In the data rows, the value 500 means zero.
Every row has a hidden score from 0 to 40. What is each row's score? 20 is about the middle. The score is a weighted sum of the row's numbers plus the product of two more (or one squared), each taken from its middle value.
array([533, 453, 588, 495, 487, 512, 479, 622, 562, 539, 484, 525, 519, 472,
       512, 517, 521, 478]) 14
array([535, 563, 552, 485, 453, 507, 502, 368, 439, 528, 482, 622, 589, 400,
       626, 587, 481, 391]) 17
array([521, 403, 594, 586, 446, 538, 408, 505, 484, 476, 545, 403, 447, 488,
       510, 538, 496, 458]) 24
array([578, 435, 486, 586, 541, 561, 433, 501, 487, 569, 489, 499, 536, 479,
       560, 583, 477, 461]) 22
array([492, 563, 561, 361, 225, 420, 693, 532, 411, 411, 612, 329, 343, 587,
       319, 358, 501, 605]) 8
array([606, 428, 535, 398, 490, 454, 515, 657, 499, 481, 481, 442, 527, 479,
       452, 532, 444, 456]) 14
array([560, 460, 692, 573, 662, 492, 527, 506, 300, 440, 441, 548, 514, 432,
       520, 693, 439, 484]) 16
array([568, 465, 549, 496, 677, 416, 495, 482, 206, 324, 248, 533, 503, 296,
       592, 631, 440, 510]) 18
array([272, 741, 397, 271, 398, 488, 484, 519, 568, 633, 542, 423, 351, 601,
       406, 364, 683, 630]) 17
array([515, 546, 532, 598, 495, 484, 480, 582, 496, 443, 322, 511, 503, 450,
       516, 527, 468, 446]) 22
array([425, 498, 498, 540, 362, 552, 522, 561, 536, 516, 485, 510, 532, 485,
       525, 470, 572, 616]) 17
array([472, 493, 411, 359, 364, 382, 471, 558, 521, 411, 619, 424, 462, 630,
       317, 335, 572, 581]) 18
array([283, 813, 506, 291, 353, 449, 575, 491, 656, 589, 517, 489, 187, 501,
       373, 390, 572, 554]) 24
array([498, 375, 621, 634, 608, 532, 502, 478, 394, 431, 381, 501, 527, 426,
       567, 699, 408, 438]) 17
array([613, 411, 426, 466, 433, 402, 575, 614, 418, 379, 655, 410, 642, 598,
       482, 489, 438, 439]) 26
array([551, 332, 494, 470, 450, 426, 456, 564, 509, 569, 577, 513, 536, 440,
       531, 413, 432, 494]) 12
array([496, 475, 547, 485, 437, 491, 468, 553, 584, 526, 604, 533, 548, 475,
       465, 434, 511, 583]) 16
array([504, 626, 516, 424, 405, 572, 609, 432, 553, 460, 477, 535, 616, 517,
       435, 550, 460, 471]) 7
array([368, 640, 353, 277, 379, 444, 578, 423, 687, 620, 534, 546, 358, 572,
       443, 387, 669, 452]) 38
array([456, 475, 391, 590, 565, 604, 415, 426, 474, 559, 367, 612, 450, 419,
       526, 610, 453, 475]) 21
array([456, 511, 510, 468, 433, 581, 471, 508, 534, 427, 497, 476, 495, 597,
       503, 505, 486, 465]) 17
array([499, 499, 599, 564, 654, 524, 486, 457, 347, 435, 332, 549, 566, 392,
       592, 595, 450, 472]) 21
array([459, 487, 425, 568, 537, 576, 503, 351, 483, 581, 464, 459, 416, 478,
       551, 425, 530, 474]) 25
array([504, 462, 531, 532, 492, 497, 472, 461, 509, 572, 579, 510, 549, 484,
       619, 517, 503, 480]) 20
array([475, 511, 450, 608, 404, 512, 370, 432, 553, 612, 559, 508, 564, 489,
       489, 483, 466, 412]) 31
array([410, 584, 478, 500, 515, 526, 550, 426, 683, 625, 524, 494, 536, 438,
       499, 519, 591, 489]) 17
array([510, 397, 394, 385, 443, 505, 516, 401, 521, 426, 573, 459, 517, 700,
       330, 410, 493, 626]) 14
array([633, 452, 559, 458, 480, 522, 502, 452, 414, 345, 490, 514, 571, 539,
       455, 509, 493, 463]) 14
array([591, 357, 527, 518, 442, 472, 461, 592, 485, 441, 570, 453, 535, 563,
       540, 497, 459, 474]) 16
array([322, 596, 380, 514, 397, 597, 444, 382, 618, 755, 497, 608, 400, 431,
       476, 431, 673, 493]) 22
array([465, 507, 569, 588, 669, 481, 488, 504, 258, 408, 422, 531, 514, 383,
       536, 525, 426, 429]) 22
array([298, 574, 460, 528, 452, 536, 569, 416, 664, 603, 515, 634, 398, 497,
       432, 401, 650, 431]) 31
array([305, 553, 414, 422, 398, 611, 519, 378, 616, 689, 468, 594, 357, 494,
       548, 306, 636, 456]) 20
array([603, 484, 627, 620, 599, 579, 432, 500, 460, 463, 522, 579, 553, 389,
       621, 646, 379, 446]) 24
array([575, 545, 575, 450, 550, 567, 502, 501, 449, 495, 445, 473, 476, 388,
       570, 544, 525, 552]) 21
array([520, 517, 389, 510, 547, 560, 611, 468, 568, 531, 645, 423, 564, 562,
       437, 508, 484, 496]) 17
array([527, 493, 541, 642, 522, 542, 539, 486, 490, 450, 429, 515, 533, 434,
       564, 538, 459, 487]) 21
array([427, 439, 417, 355, 438, 448, 487, 504, 560, 518, 558, 466, 524, 557,
       419, 397, 614, 423]) 22
array([288, 762, 303, 449, 499, 469, 477, 350, 702, 692, 575, 621, 336, 436,
       484, 401, 754, 443]) 28
array([732, 481, 625, 480, 653, 428, 501, 644, 319, 340, 416, 521, 627, 378,
       412, 560, 492, 591]) 15
array([536, 479, 508, 505, 518, 475, 484, 491, 505, 478, 498, 503, 579, 477,
       490, 573, 511, 431]) 15
array([538, 499, 452, 626, 500, 567, 583, 509, 452, 473, 479, 529, 480, 388,
       523, 533, 445, 428]) 18
array([577, 467, 609, 565, 460, 521, 511, 526, 453, 524, 455, 538, 519, 425,
       577, 561, 380, 440]) 15
array([429, 573, 524, 539, 604, 539, 640, 509, 491, 473, 485, 533, 593, 443,
       596, 473, 470, 434]) 29
array([333, 700, 383, 455, 342, 459, 466, 452, 645, 619, 522, 562, 321, 479,
       440, 357, 665, 498]) 21
array([568, 417, 574, 454, 679, 373, 478, 564, 379, 335, 501, 491, 529, 510,
       460, 522, 374, 607]) 21
array([600, 454, 562, 501, 520, 457, 484, 667, 518, 393, 585, 407, 546, 596,
       524, 404, 412, 531]) 22
array([351, 356, 367, 575, 622, 680, 368, 335, 547, 601, 403, 629, 446, 510,
       482, 790, 447, 378]) 19
array([473, 614, 508, 469, 453, 460, 536, 458, 589, 561, 483, 460, 506, 472,
       538, 344, 580, 524]) 22
array([633, 372, 436, 331, 477, 388, 499, 676, 493, 426, 626, 411, 542, 622,
       392, 405, 443, 610]) 19
array([614, 566, 541, 488, 484, 507, 462, 609, 444, 457, 572, 471, 498, 479,
       575, 465, 495, 510]) 18
array([407, 523, 554, 374, 487, 534, 551, 530, 545, 540, 471, 514, 456, 542,
       517, 377, 666, 532]) 21
array([533, 552, 556, 545, 586, 479, 537, 504, 481, 400, 563, 501, 594, 544,
       639, 492, 426, 494]) 23
array([339, 616, 573, 515, 278, 462, 538, 521, 569, 602, 484, 523, 450, 518,
       464, 424, 636, 514]) 16
array([403, 423, 331, 393, 420, 395, 540, 583, 626, 472, 536, 446, 516, 638,
       407, 445, 623, 679]) 27
array([593, 465, 640, 612, 577, 525, 459, 468, 463, 434, 528, 515, 512, 461,
       532, 547, 542, 465]) 26
array([535, 408, 493, 448, 534, 330, 454, 530, 525, 402, 566, 441, 511, 598,
       453, 383, 509, 541]) 25
array([369, 597, 442, 439, 446, 476, 467, 483, 623, 577, 442, 472, 415, 483,
       445, 444, 700, 390]) 22
array([498, 692, 345, 301, 402, 629, 559, 604, 533, 482, 604, 451, 514, 545,
       266, 505, 579, 566]) 6
array([481, 518, 538, 495, 575, 553, 594, 514, 595, 553, 575, 474, 486, 468,
       593, 508, 549, 450]) 21
array([388, 421, 430, 439, 311, 479, 546, 618, 519, 498, 547, 475, 543, 548,
       536, 401, 622, 544]) 18
array([405, 654, 378, 402, 366, 536, 453, 619, 597, 586, 537, 504, 423, 513,
       501, 464, 606, 435]) 22
array([495, 563, 603, 385, 399, 382, 520, 590, 515, 379, 471, 415, 370, 677,
       429, 359, 556, 644]) 24
array([659, 391, 575, 474, 564, 473, 485, 601, 446, 413, 444, 430, 595, 493,
       434, 497, 433, 516]) 14
array([558, 497, 552, 606, 608, 465, 409, 428, 447, 450, 500, 525, 540, 453,
       499, 606, 402, 436]) 25
array([568, 519, 667, 498, 630, 509, 493, 383, 370, 447, 483, 489, 569, 430,
       614, 597, 394, 465]) 25
array([571, 553, 615, 481, 513, 406, 430, 584, 383, 396, 439, 399, 492, 495,
       542, 521, 488, 561]) 24
array([613, 482, 610, 558, 559, 535, 550, 555, 459, 409, 519, 526, 605, 473,
       565, 490, 360, 510]) 16
array([572, 467, 589, 603, 579, 461, 496, 487, 266, 401, 400, 514, 549, 388,
       603, 633, 365, 498]) 21
array([625, 376, 496, 432, 479, 313, 496, 448, 530, 322, 553, 571, 597, 651,
       407, 538, 447, 597]) 18
array([533, 405, 569, 635, 503, 562, 551, 547, 454, 509, 464, 453, 530, 426,
       502, 549, 477, 378]) 15
array([486, 567, 584, 481, 499, 508, 551, 612, 571, 457, 406, 519, 486, 507,
       540, 435, 476, 483]) 26
array([455, 443, 539, 533, 490, 523, 557, 483, 465, 540, 435, 529, 518, 461,
       532, 520, 422, 410]) 17
array([541, 371, 499, 527, 422, 527, 504, 649, 531, 416, 546, 516, 613, 514,
       539, 557, 455, 489]) 14
array([550, 616, 578, 598, 483, 502, 527, 459, 481, 498, 417, 499, 489, 415,
       600, 520, 456, 512]) 30
array([303, 538, 397, 564, 450, 590, 497, 449, 674, 659, 616, 582, 480, 490,
       507, 510, 644, 505]) 18
array([635, 431, 425, 451, 462, 440, 470, 492, 454, 428, 527, 459, 542, 635,
       501, 461, 489, 583]) 20
array([566, 415, 530, 562, 521, 477, 519, 482, 554, 435, 496, 539, 563, 468,
       648, 513, 432, 466]) 20
array([500, 423, 622, 538, 554, 540, 537, 511, 552, 508, 474, 586, 422, 456,
       631, 558, 446, 449]) 23
array([572, 511, 501, 496, 545, 481, 557, 556, 498, 520, 463, 462, 518, 530,
       559, 489, 447, 490]) 22
array([541, 491, 570, 544, 454, 510, 513, 581, 541, 474, 551, 475, 603, 487,
       501, 503, 468, 442]) 13
array([476, 696, 344, 475, 424, 504, 552, 489, 668, 652, 526, 545, 416, 584,
       485, 405, 636, 429]) 33
array([647, 420, 325, 374, 497, 489, 488, 500, 498, 512, 551, 463, 575, 562,
       349, 456, 493, 449]) 13
array([568, 502, 512, 455, 632, 507, 552, 462, 377, 375, 490, 418, 550, 508,
       545, 585, 395, 520]) 16
array([490, 420, 501, 527, 425, 450, 593, 589, 541, 440, 570, 464, 557, 554,
       546, 409, 522, 528]) 24
array([535, 475, 517, 383, 496, 450, 466, 557, 517, 501, 571, 483, 481, 479,
       606, 479, 438, 458]) 16
array([626, 421, 634, 428, 609, 401, 466, 526, 278, 298, 403, 469, 500, 566,
       507, 535, 435, 482]) 21
array([367, 737, 431, 441, 275, 458, 621, 485, 588, 590, 548, 396, 264, 551,
       308, 345, 662, 404]) 28
array([538, 469, 589, 614, 672, 509, 610, 495, 393, 560, 354, 552, 566, 472,
       637, 575, 408, 405]) 28
array([428, 490, 533, 503, 569, 461, 477, 422, 472, 537, 497, 546, 454, 448,
       613, 567, 456, 496]) 19
array([490, 487, 664, 612, 543, 541, 437, 520, 436, 450, 564, 430, 517, 492,
       567, 466, 477, 530]) 30
array([471, 513, 542, 646, 538, 499, 556, 497, 543, 494, 507, 493, 525, 408,
       490, 481, 469, 511]) 20
array([499, 551, 604, 464, 757, 412, 492, 464, 239, 419, 296, 465, 499, 371,
       592, 609, 366, 540]) 20
array([505, 529, 544, 513, 398, 434, 448, 502, 524, 567, 503, 527, 477, 437,
       534, 476, 467, 438]) 18
array([533, 494, 552, 462, 451, 484, 490, 633, 491, 476, 448, 436, 551, 489,
       533, 448, 518, 529]) 15
array([598, 445, 442, 481, 422, 427, 510, 429, 478, 393, 493, 393, 534, 558,
       387, 516, 530, 433]) 15
array([548, 452, 389, 516, 544, 544, 470, 558, 416, 432, 563, 452, 508, 571,
       469, 473, 466, 554]) 20
array([541, 508, 558, 534, 692, 409, 445, 567, 457, 520, 447, 625, 437, 395,
       587, 595, 401, 476]) 28
array([307, 672, 458, 554, 447, 496, 570, 548, 568, 591, 472, 567, 417, 499,
       488, 499, 650, 542]) 28
array([526, 394, 440, 244, 432, 367, 498, 518, 528, 414, 622, 495, 463, 666,
       284, 362, 455, 667]) 16
array([499, 508, 546, 605, 639, 515, 440, 549, 446, 550, 494, 501, 512, 480,
       524, 552, 519, 471]) 23
array([443, 478, 606, 602, 562, 615, 567, 460, 502, 502, 484, 527, 557, 440,
       589, 555, 449, 437]) 16
array([577, 466, 542, 505, 569, 582, 518, 571, 506, 519, 483, 436, 472, 447,
       534, 520, 442, 451]) 15
array([528, 596, 487, 455, 528, 510, 523, 420, 482, 450, 514, 615, 475, 441,
       467, 590, 515, 527]) 15
array([450, 457, 422, 408, 425, 357, 551, 427, 550, 339, 530, 460, 269, 757,
       284, 354, 611, 727]) 35
